In the rows, 128 means zero.
One turn or mirror swaps these rows in pairs. Which row does each one swap with?
The rows were stretched afterwards, more along some directions than others.
j_286: [144 130 115 169 165 155  86 159 118 131 144 135  75 142 117  71  97 115
 133 117 107 155 162 117 125 131 104 112 146 181]
j_103: [137 108 123 138 159 145 105 141 108 135 142 136  89 122 116 113 128 127
 147 102 111 142 141 129 144 122 103 103 150 168]
j_868: [119 139 110 143 154 163 113 169 125 152 145 123 109 130 141  94 118 118
 123 154 131 121 146 107 144 121 112 136 146 161]
j_936: [144 128 131 150 146 154  96 151 137 126 136 137  91 124 124  80  92 122
 122 134 114 122 172 141 130 150 127 120 130 149]
j_646: [138 130 136 135 160 163 125 169 110 122 137 136  96 152 121  68 115 117
 141 127 117 156 146 123 151 128  99 132 138 188]
j_151: [114 135 119 152 151 154 107 156 116 139 154 137 112 130 132 105 106 115
 119 161 146 129 136 125 152  98 110 138 132 162]
j_44: [132 125 128 142 127 128 118 144 125 140 134 143 123 133 130 109 122 134
 133 117 119 125 158 141 147 123 136 106 123 132]
j_29: [141 143 143 140 172 128  99 145 114 127 131 128  99 153 142  89 105 118
 143 150 134 124 139 116 137 130  88 136 132 152]
j_706: [126 127 122 143 168 158 100 143 126 159 146 120  77 125 125  87 118 126
 148 123 119 135 155 120 117 132 121 109 155 156]
j_846: [146 132 129 146 152 146 129 168 111 130 125 142 115 152 125  98 121 123
 145 113 107 143 151 113 149 127 110 127 148 173]
j_908: [107 119 126 140 161 149 137 167 109 140 145 122 126 137 139  95 115 120
 148 104 141 138 149 105 134 106 127 118 141 164]
j_109: [129 131 143 163 157 162 116 161 107 134 159 128 102 145 137 102 106 106
 128 118 128 138 139 116 165 113 110 146 129 163]
j_803: [129 138 131 141 174 159 104 194 113 134 152 135  97 168 135  93 116 111
 124 133 117 124 172  95 139 127  94 135 109 163]
j_343: [123 137 111 145 174 122 130 155  85 131 124 123 128 147 129 107 114 128
 164 100 143 152 163 108 128 125 106 105 160 178]
j_464: [136 128  95 160 143 149 117 168 106 162 123 107 103 154 137  72  96 126
 137 110 110 125 149  97 136 151 132 111 137 160]
j_929: [129 146 121 174 149 135  99 175 122 143 117 122 117 150 133  74  92 121
 125 130 104 136 137 134 155 125 116 150 126 153]
j_572: [134 127 121 152 127 132 115 157 123 134 124 119 116 140 123  76 116 119
 144 149 123 116 127 156 150 145 113 133 124 157]
j_162: [138 127 110 157 164 150 124 180 130 149 113 126 102 141 132  81 108 116
 153 114 123 131 147 116 136 141 109 136 145 183]
j_896: [136 128 121 144 144 154 122 175 121 150 127 120 100 159 129  82 130 105
 144 155 117 116 126 123 162 131 101 135 128 172]
j_223: [137 140 122 152 140 152 110 176 120 150 123 134 119 159 136  95 139 115
 140 131 114 132 132 108 159 119 127 126 141 159]
j_960: [125 133 122 167 155 139 114 152 120 133 135 108 106 139 143  91 120 104
 136 148 148 148 121 131 140 129 108 126 164 178]
j_620: [125 135 108 127 153 131  99 159 113 140 137 123 100 133 128  85 109 145
 138 137 121 132 156 129 122 136 110 120 131 139]
j_771: [138 142 143 137 164 121 117 164 104 124 147 129 118 161 130 107 113 116
 152 144 145 107 146 113 144 121  89 145 123 148]
j_443: [119 137 105 130 170 148 122 150  94 143 140 123  89 142 125  83  74 131
 134 129 134 118 162 101 113 127 102 131 154 166]
j_327: [116 144 123 157 156 173 112 173 133 130 137 142  99 147 134  99 116  90
 123 126 124 149 154 115 140 124 112 106 137 181]
j_249: [136 121 115 122 161 152 106 168 138 156 146 151 105 149 124  90 126 133
 125 109 101 124 175 104 150 121 115 126 125 134]
j_935: [136 145 117 146 154 106 115 163 129 126  99 110 124 153 123  90  99 113
 152 115 103 139 161 128 125 154 118 113 134 165]
j_954: [130 117 112 160 168 141  95 180 103 143 151 100  96 126 121  78  98 117
 162 120 125 156 145 143 141 138 104 120 133 172]
j_366: [156 121 135 140 170 145 100 154 132 135 133 141  95 132 113  76 102 117
 138 122 101 141 154 131 127 135 109 126 125 168]
j_835: [123 144 127 139 179 159 104 182 104 140 138 146  87 155 131  91 105 132
 139 118 115 162 163 117 145 114  88 130 151 183]
j_700: [119 146 118 175 154 138  99 164 113 153 130 109 108 147 142  78  88 112
 136 125 130 127 141 104 117 136 117 129 128 157]
j_876: [133 146 137 151 132 132 109 151 133 138 113 122 122 157 127  99 131 114
 154 125  97 131 131 135 158 141 117 117 139 144]
j_3: [116 132 125 131 168 181 124 178 119 136 147 145  96 137 138  78 117 117
 153 125 127 150 170 121 138 128 103 119 142 178]
j_391: [117 138 140 170 150 144  97 163 129 131 141 112  90 132 123  88 115  96
 144 152 118 147 134 142 137 134  97 127 138 167]
j_62: [138 116 123 165 138 115 119 139 101 132 119 101 116 135 122  84 116 111
 169 119 122 160 124 145 142 148 118 108 143 172]
j_93: [128 125 134 161 145 165 126 152 110 158 150 120  98 138 137  90 125  99
 157 105 128 125 117  98 150 111 108 125 131 167]
j_758: [146 136 119 156 157 145 115 150 120 152 118 114  95 157 125  66 121 111
 160 114 117 140 129 100 125 135 115 112 152 178]
j_930: [122 126 124 146 161 170 127 155 118 153 155 126  87 134 139  88 106 108
 128 128 148 131 163 100 147 135 124 125 138 168]
j_356: [138 112 131 160 170 170  96 176 127 144 161 130  92 130 130  75 103 115
 119 113 113 140 159 102 132 110 107 145 126 162]
j_986: [143 126 140 139 158 137 110 134  95 128 156 121  99 142 123 114 109 122
 124 123 134 120 125 103 155 121  95 132 137 152]
j_49: [139 139 124 141 154 138 118 172 103 126 123 138 115 167 123  82  98 123
 120 117 101 153 159 123 149 141  99 138 132 180]
j_186: [136 135 139 162 153 123 106 154 110 113 134  99 118 121 134  87 110 118
 157 144 137 142 138 153 138 140 111 136 136 162]
j_658: [144 130 141 152 151 132 105 149 103 125 120 130 104 149 120  85 105 119
 154 105  94 143 169 125 136 142 105 113 126 160]
j_710: [132 129 134 163 169 151  98 172 113 141 148 131  78 144 127  99 117  91
 138 120 104 165 137 115 154 120  92 117 131 192]
j_324: [127 139 108 142 168 137 103 158 124 141 112 119 110 144 137  67  94 137
 140 115 116 172 166 121 127 152 120 121 148 167]
j_517: [163 121 122 139 138 155 108 162 117 149 130 123  90 149 136  81 110 132
 143 131 107 124 162 127 156 152 127 120 117 162]
j_21: [127 131 126 136 148 119 122 144 104 133 145 101 112 139 129 119 106 118
 142 144 150 126 125 117 151 122 104 120 137 149]
j_252: [150 118 136 129 158 162 117 165 117 132 134 132 100 156 134  91 108 122
 139 125 110 113 170 122 147 139 105 125 116 172]
j_972: [134 123 120 145 145 133 121 136 104 137 124 117 111 146 128  83 100 135
 149 122 132 146 125 122 136 114 118 113 163 162]
j_905: [119 119 112 143 142 146 131 171 102 139 156 129 117 122 131 111 113 128
 147 126 136 137 160 127 159 114 117 122 135 148]
j_684: [114 126 122 144 169 137 119 165 106 145 140 134 116 139 137  95 113 119
 138 109 124 140 157  89 123 108 118 131 143 161]
j_479: [156 133 122 141 180 146  85 150 113 123 145 128  77 162 122  77  95 131
 143 149 124 120 161 128 126 139  86 126 149 172]
j_328: [135 132 126 150 159 142 116 165  93 129 124 122  96 166 121  78  93 119
 157 119 108 149 168 126 138 155  97 114 135 181]
j_488: [118 127 106 153 138 162 144 177 105 155 138 117 116 134 136  88 121 123
 147 113 130 146 148 104 164 129 133 115 147 166]
j_314: [161 114 120 131 183 136  95 139  97 124 148 125  89 134 125  74  85 153
 124 114 116 127 169 119 121 133  95 145 132 159]
j_173: [148 123 124 159 161 132 124 159 121 136 119 115 132 145 130 102 109 102
 142 112 114 126 152 113 155 134 114 133 121 169]
j_300: [132 146 117 152 150 147 112 186 102 149 118 119  93 172 130 100 111 115
 160 132 114 152 149 109 142 141 118 105 152 185]
j_476: [118 122 116 153 164 149 117 144 106 138 154 129  98 118 124  91  99 113
 142  91 119 166 158 118 134 126 111  99 131 169]
j_818: [147 113 110 132 146 154 121 167 128 154 137 132 106 137 138  84 123 120
 120 132 117 101 141 113 160 131 120 146 112 150]
j_815: [134 131 126 154 155 154  95 162 133 141 147 148  97 143 124  85 105 118
 119 116 101 115 167 101 127 122 114 124 132 144]
j_516: [146 131 147 144 174 151  79 151 124 123 147 139  72 155 125  75 104 116
 134 142 111 141 156 119 128 125  88 113 127 173]
j_111: [141 116 125 156 140 169 109 174 137 152 143 126  97 130 130  72 120 103
 117 156 112 106 123 124 160 125 109 149 118 155]
j_152: [135 140 143 143 161 119 102 149 107 113 136 126 116 142 131 109 111 118
 150 151 138 112 126 132 137 115  86 133 130 146]
j_567: [145 133 114 149 160 127 132 157  99 150 137 104 110 164 122  95 103 103
 148 104 129 113 150  93 136 156 110 116 129 164]
j_616: [148 145 143 146 163 107  90 147 109 120 129 116 104 162 132  93  93 126
 133 148 128 110 129 116 127 136 100 140 125 138]
j_665: [135 133 111 142 159 132 113 182 104 125 140 116 122 157 137  86  87 130
 124 142 135 152 163 117 152 132 123 135 118 162]
j_861: [134 130 112 138 166 153 100 166 105 146 139 124  84 134 130  80 108 140
 157 122 108 155 145 131 131 136 111 109 170 171]
j_770: [153 109 119 146 169 111 107 157  95 136 163 100 106 122 129  85  97 141
 164 114 140 145 156 134 135 139 116 123 125 150]
j_477: [138 124 127 130 160 133 109 151 113 149 141 149 111 150 130 115 117 129
 125 100 103 125 173  88 150 110 114 118 117 130]
j_956: [113 137 109 148 163 163 109 162 112 152 139 138 108 136 134  85 111 137
 138 122 123 158 173 113 135 124 132 118 159 164]
j_671: [158 131 131 162 160 131  87 130 114 141 122 122  83 140 116  80 121 124
 145 112 104 131 114 115 129 133 102 119 148 166]
j_497: [130 131 132 141 147 140 108 168 103 151 117 126 103 149 136 101 110 125
 139 138 107 124 146 107 138 110 115 139 117 151]
j_640: [151 122 110 145 153 143 110 140 110 140 136 112  89 127 125  69  89 135
 157 107 117 146 146 144 143 154 123 121 140 159]
j_59: [114 123 135 152 146 118 107 162 118 130 118 120 130 145 121  98 111 112
 159 134 130 145 130 145 136 122 112 129 143 148]
j_900: [115 127 119 145 156 147 122 170 108 154 130 126 123 144 136  82 124 117
 138 122 120 111 133  89 127 116 115 154 141 145]
j_813: [137 119 110 143 184 141 116 163  92 148 155 116 107 140 135  71  91 129
 156  97 139 132 149 104 144 115 102 140 131 152]
j_557: [123 140 116 150 156 163 116 182 114 150 141 126  99 158 137  85 110 122
 143 119 103 151 182 113 138 136 122 113 149 165]
j_940: [138 126 114 161 137 133 110 177 116 140 115 125 113 152 107  82 117 121
 149 122  98 151 153 137 139 132 125 103 142 173]
j_503: [139 137 103 152 153 122 102 176 133 128 102 125 110 152 125  67  99 129
 144 118  93 153 163 128 121 159 132 107 145 169]
j_214: [145 121 104 130 171 141 119 171 105 118 125 113 106 155 129  94 112 130
 143 116 123 129 141 110 150 143 102 115 143 165]
j_483: [142 137 106 135 147 105 118 165 119 116  90 136 142 153 124 102 101 136
 139 115 108 143 161 127 147 144 119 121 135 162]
j_4: [120 124 122 146 160 145 111 181 129 117 149 131 117 142 140 104 101 115
 133 143 134 132 185 138 154 127 126 115 113 154]
j_194: [112 139 104 151 148 145 117 159 124 164 128 127 111 146 143  80 109 119
 140 122 124 139 165 101 135 139 136 111 138 154]
j_304: [124 139 138 163 140 137 108 148 137 130 117 133 139 135 131 104 140 108
 132 125 114 132 128 128 145 112 124 126 139 149]
j_902: [138 108 124 151 159 130 116 166  90 148 136 105 109 154 128  83 104 132
 158 119 131 124 142 100 130 120 116 136 144 164]
j_509: [143 142 120 157 146 117  93 174 144 125 100 135 108 156 131  73 114 122
 144 133  96 142 145 129 133 147 121 120 122 151]

Swapped with j_567: j_44
Swapped with j_815: j_194
Swapped with j_249: j_700
Swapped with j_684: j_503
Swapped with j_936: j_930
Swapped with j_758: j_304
Swapped with j_324: j_356
Swapped with j_900: j_509
Swapped with j_846: j_62
Swapped with j_902: j_483
Swapped with j_300: j_103
Swapped with j_954: j_835
Swapped with j_896: j_152

